One turn sends every row of this set to another row. A few are shown first. Where does it send the rows asked after them?
rela: [  3  -2  -3  10  10  11   6   9 -11 -16   3 -11   0  10  -8  -3  -4   8
  11  -3   5  -4   0  -2   4  11  -1 -10 -13   1  -6   5   4   7  -7   0
   8   6  -5   5  -8   6   0  -4   1   7   5  -2  13   2   5  10   2]
pumop: [  5   0   8   7 -12  -6  -3   0  -3   9  -4  -3  -6  15   8 -10  -2   6
   0  -3   2  10   9  -6   4   2  -2   1   7   7  -6  -2  -2   7   5  -6
   5  -1   6  -2  -3  -3   1   1  -1 -14   4   3  -5   6  -5   6   7]
pudo: [  4  -4   7  -2   7   3  -4  -1  -3   4   4  -1   3   7  -4 -13   7   3
  -5 -16  -4   5   7 -14   6   5  -1   0  12  10   3  -6  10   0   9   0
   6  -6  -9   0   2   7  -3   5   5  20   0  -5   1   8   2   4   2]
dif: [  8   1  -6  12  11  12   3  13 -10 -10  -1 -11   0   7  -1   2  -1   6
   8  -7  -5  -6   7 -10   3  11  -5  -5  -6   6 -12   3   4  11 -10  -5
  11   2  -7   9  -9   8  -4  -3  -2   5   3   0   8   5   3   6   5]
vuna: [  5  -4  11   1  -4  -6   3  -3  -1   8  -6  -3  -5  14   6 -11  -5   4
   1   7  -4  11  11 -10   2   3   2   1   0   2   1  -5   0   4  -3  -8
  11  -1  11  -1  -2  -2   2  -2  -5  -9   2   1  -8   1  -7  11   3]
Dibe: [ -7   0   6  -8  -1  -8  12  10  -2   2  -8   3   4  18  -8  -4   5  -1
   6 -10  -2   3   2  -8  -2  -6  -6   0  -1   2  -1 -12   0   0   2   0
  -9  12   5   8  -4  10   4   8  -4  12   8  -3  -5  -3  -1  16  11]
toba: [ -8   2   4  -4   6  -3  11   9  -3  -1   2   2  -5  18  -9  -8   2   7
   5  -7  -2  -2   5 -10   1  -2  -8  -4  -3   4   3 -11   3  -9   2   2
 -16  11   2  11  -4  10   1  10  -7   4   6   3 -10  -5  -1  16   6]
nin: [ -7  -1   8  -7  10  -8  12   5   0   1   2   6  -3  17 -10  -4   1   1
   6  -3  -6  -1   2 -12   3   0   0  -6  -6   2  -1 -13   1  -6   3   1
 -10   9   7   5  -5  11   4   6  -6  10  11  -3  -9  -3  -2  13  11]
dafiz: [ -2  -1   2   1  -3  -9  12   4   0  -3   1   5  -2  17 -12  -3   2   3
   2  -9   3   4   0  -5   3   0  -5  -6   0  -1  -5 -10  -4  -2   8   0
 -11  12   6   8  -3  14   2  10  -6   3  10   1 -11  -5  -6  13  13]
pobap: [  3   0   0  11  11  10   4  11  -7 -17   1 -10   4  16  -7  -4  -2  10
   9  -2   1   1  -5  -3   6   8  -1 -14  -9   2  -5   8   6   9  -6  -2
   6   9  -7   4 -10   6  -2   1   3   4   8   0  14  -1   8   8   2]
sir: [ -7  -3   6  -4   0  -4  12   2  -4  -2  -1   3   1  18  -9  -4   1   2
   3  -8   0   1   2  -8  -2  -2  -6  -6  -8   2  -3 -12   1  -5   3   8
  -9   8   4   8  -1  17   4   6  -8  13   9  -2  -8  -6  -4  19   6]
zav: [  2  -8   6  -3   6  -4   0   0  -9   4  -2   0   1  13  -8 -16   7   4
  -4 -15  -4   8   0 -13   9  11   0  -1  12   6   4  -7  12   0  12  -9
  -1   0  -7  -4  -3   2  -5   6   8  17  -3  -6  -1   8   3   5   1]
subo: [  7   3  -8  12   7   8  11   8  -1  -9  -5 -12   3  10  -3   2  -4   6
   9  -7  -4   2  -1  -7   0  13   2 -10  -9   3 -11   9   8  12  -6  -9
  11   9  -6  11  -2   8  -4  -5   1   0   4   2   9  -2  -1   9   1]
Vigid: [  5   1  -6  10   8   7  11   5  -4  -9  -1  -8   2   9  -4   3  -5   4
   6  -5  -3   2   1  -5  -1  15   3  -7 -11   0 -13  10   5  12  -8  -8
  12   7  -7  11  -7   6  -2  -2   3   3   7   3  11  -3   0  10   6]
bebev: [  3  -5   6  -2 -11  -8   1  -3  -7   7 -10  -4   0  17   9 -11  -1   4
   2  -1  -4  11   8  -8  -1   8  -4   0   4   5  -1  -1  -1   2   1  -7
   4  -2   7  -2  -6  -8   1  -2   0 -10   0   0 -10   6  -1  12  -1]
pozug: [  2  -3   9   4 -13  -3   3  -2  -3   8 -10  -4  -1  16  12  -6  -4   3
  -2  -1  -2  14   9  -6  -6  -1   2   2   2   5  -2  -1   1   5   1  -2
  11  -3   7   0  -3  -3   4  -5   0  -5   6   3  -4   1  -5  12   2]
Zama: [  4  -3   8   1  11   0   2  -1  -4   5   3  -2   0   8  -7 -14   5   5
  -6 -12  -9   7   7 -12   8   9   0   4  17   6   7  -3  16  -3   7  -7
  -1  -1  -9   3   0   6  -6   7   9  11  -2   3  -2   4   3   3   5]
Vizez: [  5   3  -5  12   8  13   3  12 -11 -13  -1 -14   2   9  -1  -1  -1   9
   8  -8  -5  -4   5  -9   5  13  -5  -8  -4   6 -12   6  11  11  -9  -3
   7   3  -5   8  -4   9  -4  -5  -2   4   2   1   8   6   3   5   0]
Tem: [  6  -5   6   2   6  -4  -2  -3  -6   2   8   0   1   7 -10 -17   6   3
  -3 -15   1   5   1  -8  15   8  -3   0  13   7   2  -5   6   1  12  -2
  -1  -3  -6  -2   1   9  -2   8   8  11   0  -5   2   7   1   1   8]
Bano: [ 11  -1  -2  14  11  12   1  13 -11 -13  -2 -12   4  12  -1  -2  -1   8
   6  -4  -7  -3   3  -9   5  12  -7 -10  -2   6 -13   7   7  13 -12  -2
   8   3  -3   8 -10   9  -7   2   0   0   2  -1   5   3   6   7   3]
pevuf: [  8   5  -3   9   9   7   9   7   0  -8  -2  -9   5  13  -4  -1  -2   5
   6  -5  -4   1  -3  -8   2  14  -1 -12 -10   5 -12   9   5  14 -10  -8
  12  10  -8  11  -5   6  -5   3   3  -2   7   2   8  -4   1  11   5]
guz: [  2  -9  10  -7   4  -3  -3  -4  -8   1  -1  -1   5   8  -5 -16   7   2
  -5 -14  -4  11   6 -10   7   6  -3   2  12   4  -1  -3  13   4   9  -3
   0   0  -4   0  -2   5  -2  10   8  21  -4  -6   4   5   2   7   4]
fabuz: [  0   2  -6  10  10   9   8   9  -9 -16   1 -13   4  11  -6  -4  -4   8
  13  -5  -1  -1  -4  -3   4  10  -1 -12 -11   3  -7   7   7   6  -4  -1
   4   6  -5   7  -6   8   1  -6   2   4   6  -1  14   0   5   9  -1]
Labet: [  3  -3  12   4  -6  -6   4  -3  -5  12  -5  -7  -5  17   6 -14  -7   6
   1   2  -2  10   8  -4  -2   4   3   2   0   4   2   1   5   1   0  -4
   1   1   7   2  -2  -4   2  -2   3 -15   1   5  -6   0  -3  14   1]
Zonor: [  6  -5  12  -6 -11  -6  -1  -1  -2   9 -10  -6   2  14   8 -11  -1   4
   5  -1   3   9  13  -5  -4   1  -3   1   4   4   1   0   0   8  -1  -2
   7   1   9   0  -1  -5   2  -1  -1  -5   0  -2  -6   6  -3  14   3]
kis: [  1  -5  10   0   9   0   0  -1  -8   1   6   2  -1   8  -8 -16   5   2
  -8 -10  -8   6   7 -16  12   8   3   1  13   6   1  -6  13  -3   6  -4
   7  -3   1  -1  -3   0  -2   6   6  16  -2  -4  -1   6   1   0   5]
sadu: [ -8   0   5  -8  -3  -9  15   6  -5   1  -6   5   2  22 -11  -5   5   2
   5  -8  -2   0   0 -10   1   6  -8  -5  -3   1   1 -12   0  -4   1  -4
 -11  12   2   5  -3   9   0   6  -7   8   9  -1 -13  -1   0  16   8]

pumop goes to dafiz
Vigid goes to rela
Now these:
Zonor goes to Dibe
fabuz goes to Vizez
sir goes to pudo
sadu goes to zav
vuna goes to nin
Bano goes to pevuf
Zama goes to Labet

One turn sends every row of this set to another row. A few are shown first. Where does it send the rows asked after them?
tisa: [  1   9  -3  11  -7  -9  -1  -3  13   8   8   6   1  -4  -1  -2  -6  -4
   5   8 -11  -1  -6   1]
doz: [ -1   2   4  11  -8 -10  -4   1  11   3   7   1  -1   2  -5  -2  -2  -5
   7   7 -10  -1  -5  -8]
mog: [ 5  7 -8  2 -3  6  0  0  4 18  1  8  5 -2  1  9 -3  2 -7 -4  2  2 -1 -2]
mivat: [ -7  -3  -3  -8   9   7  -4 -10   3   0   4  10   6  -1  -8   0   0   2
   1   3   3 -10  10  10]
feka: [ 4  2 -4  6 12  5  4  4 -2  8  2  7 11  2  1 -2 10  2  1 -3 11 -3  1 -1]
Mumuz: [ 10   1  -3   7   2   7   1  -3   5  -4   2  11   4  -7   1   2   3 -10
  13  10  -1  -1   8  -7]
Tumuv: [-1  6  3 -8  0  0 10 -2 -6  9 16  5  1 10 -5 -4  5 -1  6 -6 -2 -7 -8 -2]
Dovu: [  5  -1   1  14  -2   1   0   0  10  -2   0   8   0  -4  -4   1   2  -5
  11  11  -7   1   2 -11]
Rupid: [  9   0  -1   8   3   6   0  -3   7  -3   1  11   5  -4   1   1   3 -11
  12  10  -1   1   7  -9]
Tiga: [ 6  5 -8  3 12  7  6  5 -4  7  7  9 12 -3  2  2 10  0  4 -2  8 -9  1  3]
bipa: [  2  -1   1   0  -5   3  -3   6   1  10   0   1   3   5  -4  10   4  -1
  -3  -6   4   2  -1 -13]
voli: [-5  6  7  6 -7 -9 -6  3 11  5 12 -2 -2  7 -3 -3 -3 -3  5 -1 -7 -3 -8 -2]
Vebot: [ 10   1  -3   8   2   6   1  -4   8  -2   2  12   5  -7   2   0   2 -10
  11  10  -1   1   7  -6]
tuf: [  2   7  -2   5 -10  -8  -2   2   8   2  13   2  -1  -4  -4   3  -3  -6
  10   9 -12  -9  -6  -2]
rabu: [-1  9  0 -6  2  1 11 -5 -5 13 15  8  3  8 -1 -4  1  1  3 -6 -3 -6 -8  3]
bov: [-7  3 -8 -5 15 -3 -4 -7 -6 -4 10  6 -1 10 -1  0 -3  9  3  6  6 -1  4  8]
pap: [  3   3   2  -2  -4   2  -2   6  -3  11   4   0  -1   7  -1  11   3   0
   2  -4   2   2  -2 -16]
firu: [-10  -1  -6  -4  12  -5  -4  -6  -5  -4  10   3   1   9   1   2  -3  10
   1   8   6  -4   4   7]
karar: [-8 -1 -5 -7 13  0 -6 -8 -1 -3  7  8  5  2 -5  0 -1  4  1  6  6 -6 11 10]
virit: [-2 12  0  7 -6 -7 -4 -2 13 10 12  3  0  2  1 -4 -7 -2  2  1 -8 -4 -8  6]
Rifit: [-8  1 -7 -6 14 -4 -4 -5 -7 -6 11  5 -2 11 -1  0 -1  8  4  7  6 -2  4  6]
fir: [-7  3 -9 -6 14 -3 -4 -6 -7 -5 11  6 -2  9 -1  2 -2  7  5  7  6 -4  4  8]
Dak: [ -8  -5   0  -9   8   7  -5  -8   1  -3   5   7   6   0 -10   2   2   1
   3   3   3 -12  10   7]
Zasi: [ 6  5 -6 -7 -7  6  0  8 -4 10  8  3  3 -4 -2 16  1 -2  2 -2 -1 -9 -1 -6]
biman: [ 7 10 -8 -5 -5  6  1  6 -4 13 10  4  0 -2  2 15  0  0  4  0 -2 -6 -3 -6]
gure: [-8 -3 -4 -7 14  0 -7 -7 -2 -5  7  6  5  4 -6  0  0  4  1  5  7 -5 11  7]
modo: [-2  6  4 -5  2 -1  9 -6 -2 12 13  7  3 12 -4 -7  2  0  3 -8 -2 -2 -8 -1]
mureb: [ 4  1 -2  2 11  5  3  9 -6  4  6  5 11  1 -1  2 12 -1  5 -2  9 -7  1 -4]
zod: [ 8  4 -4 15 -2  3  2 -4 11  2  1 11  1 -8 -1  1 -1 -4  9 12 -8  0  3 -4]
Gerur: [-8  1 -8 -5 12 -5 -3 -7 -6 -3 11  4  1  7  2  3 -3 10  2  8  5 -6  4  9]
dudo: [ -1   4   5  10  -7  -9  -6   2  11   1  11   0  -2   3  -4  -1  -2  -3
   4   4 -10   0  -7  -9]
zigod: [ -8  -6   0  -7   9   6  -5 -10   3  -2   3   8   7   2  -9  -1   1   2
   0   2   4  -7  10   6]
teko: [  3   9  -2   6  -8  -7  -4   2   8   1  17   2  -1  -4  -4   4  -4  -4
   8   7 -12  -9  -7  -3]
megus: [-8 -2 -4 -9 13  0 -7 -7 -3 -5  9  7  4  3 -6  2 -1  3  2  6  7 -8 11  8]
legar: [ 5 10 -6  2 -2  4  1 -1  3 19  2  6  2  2  3  7 -3  3 -4 -2  3  6 -3 -5]
luvob: [-9  0 -6 -5 11 -5 -4 -5 -7 -5 12  3  0  8  0  4 -2  9  2  9  5 -7  5  7]
Sol: [ 8  2 -3 10 -4  3  1  0  7 -3  5  9  0 -8 -4  5  1 -6 13 13 -9 -5  3 -7]
luga: [ -2  11   0   0  -8  -7  -5   4   7   4  18   0  -2   1  -3   2  -5  -5
   8   1 -10 -11  -8   3]
Fili: [  2  11  -3  12  -6  -6  -4  -3  14   7  11   6   0  -2  -1  -2  -7  -2
   2   6 -10  -1  -6   0]

zod goes to Dovu
Tiga goes to feka
Vebot goes to Rupid
Now these:
modo goes to Tumuv
tuf goes to tisa
teko goes to Fili
biman goes to legar
Rifit goes to fir
Zasi goes to mog
luga goes to virit
gure goes to megus
Dak goes to mivat

